[[146 133 123 128 129]
 [127 118 123 105 148]
 [128 126 119 115 138]
 [126 133 132 145 114]
 [141 137 124 132 124]
 [125 125 120 113 139]]
->
[[139 113 120 125 125]
 [124 132 124 137 141]
 [114 145 132 133 126]
 [138 115 119 126 128]
 [148 105 123 118 127]
 [129 128 123 133 146]]

[[125 119]
 [106 110]]
->
[[110 106]
 [119 125]]

[[128 136 134 149 117 131 129 131 140 129 116]
 [140 136 120 134 124 108 138 131 136 122 130]
 [124 123 122 114 134 127 123 131 116 122 137]]
->
[[137 122 116 131 123 127 134 114 122 123 124]
 [130 122 136 131 138 108 124 134 120 136 140]
 [116 129 140 131 129 131 117 149 134 136 128]]

[[131 151 136 109]
 [134 100 141 156]
 [137 132 158 132]
 [126 113 109 134]
 [101 123 110 143]
 [150 115 144 132]]
->
[[132 144 115 150]
 [143 110 123 101]
 [134 109 113 126]
 [132 158 132 137]
 [156 141 100 134]
 [109 136 151 131]]

[[118 119 128 146 140 143 134 144 128 141 130 144 141 131 108 127]
 [125 119 121 132 145 133 112 145 128 137 133 127 138 140 124 123]
 [120 121 121 131 138 121 118 145 116 134 141 143 149 131 115 122]
 [130 127 122 131 137 132 119 147 122 137 138 138 150 147 109 128]]
->
[[128 109 147 150 138 138 137 122 147 119 132 137 131 122 127 130]
 [122 115 131 149 143 141 134 116 145 118 121 138 131 121 121 120]
 [123 124 140 138 127 133 137 128 145 112 133 145 132 121 119 125]
 [127 108 131 141 144 130 141 128 144 134 143 140 146 128 119 118]]

[[135 131 123 132]
 [129 131 129 136]
 [144 111 110 136]
 [126 115 125 151]
 [153 113  98 130]
 [133 134 126 132]
 [139 131 119 119]
 [132 138 128 119]
 [119 126 133 127]
 [114 131 140 125]]
->
[[125 140 131 114]
 [127 133 126 119]
 [119 128 138 132]
 [119 119 131 139]
 [132 126 134 133]
 [130  98 113 153]
 [151 125 115 126]
 [136 110 111 144]
 [136 129 131 129]
 [132 123 131 135]]

[[130 135 102 119 121 120 121 121 139 128 124 132 105 133]
 [131 122 154 117 133 145 128 119 106 130 139 111 148 111]
 [120 130 148 114 123 143 132 111 147 134 136 135 139 144]
 [123 132 157 116 139 141 124 112 115 133 136 110 149 107]]
->
[[107 149 110 136 133 115 112 124 141 139 116 157 132 123]
 [144 139 135 136 134 147 111 132 143 123 114 148 130 120]
 [111 148 111 139 130 106 119 128 145 133 117 154 122 131]
 [133 105 132 124 128 139 121 121 120 121 119 102 135 130]]

[[138 122 139 151 123 115 131 112 112 117 127]
 [152 143 123 108 143 126 142 120 139 118 126]
 [117 141 135 118 129 139 124 122 115 142 127]
 [146 138 119 107 142 129 138 128 144 121 129]]
->
[[129 121 144 128 138 129 142 107 119 138 146]
 [127 142 115 122 124 139 129 118 135 141 117]
 [126 118 139 120 142 126 143 108 123 143 152]
 [127 117 112 112 131 115 123 151 139 122 138]]

[[128 110 132 128]
 [127 155 131 127]]
->
[[127 131 155 127]
 [128 132 110 128]]
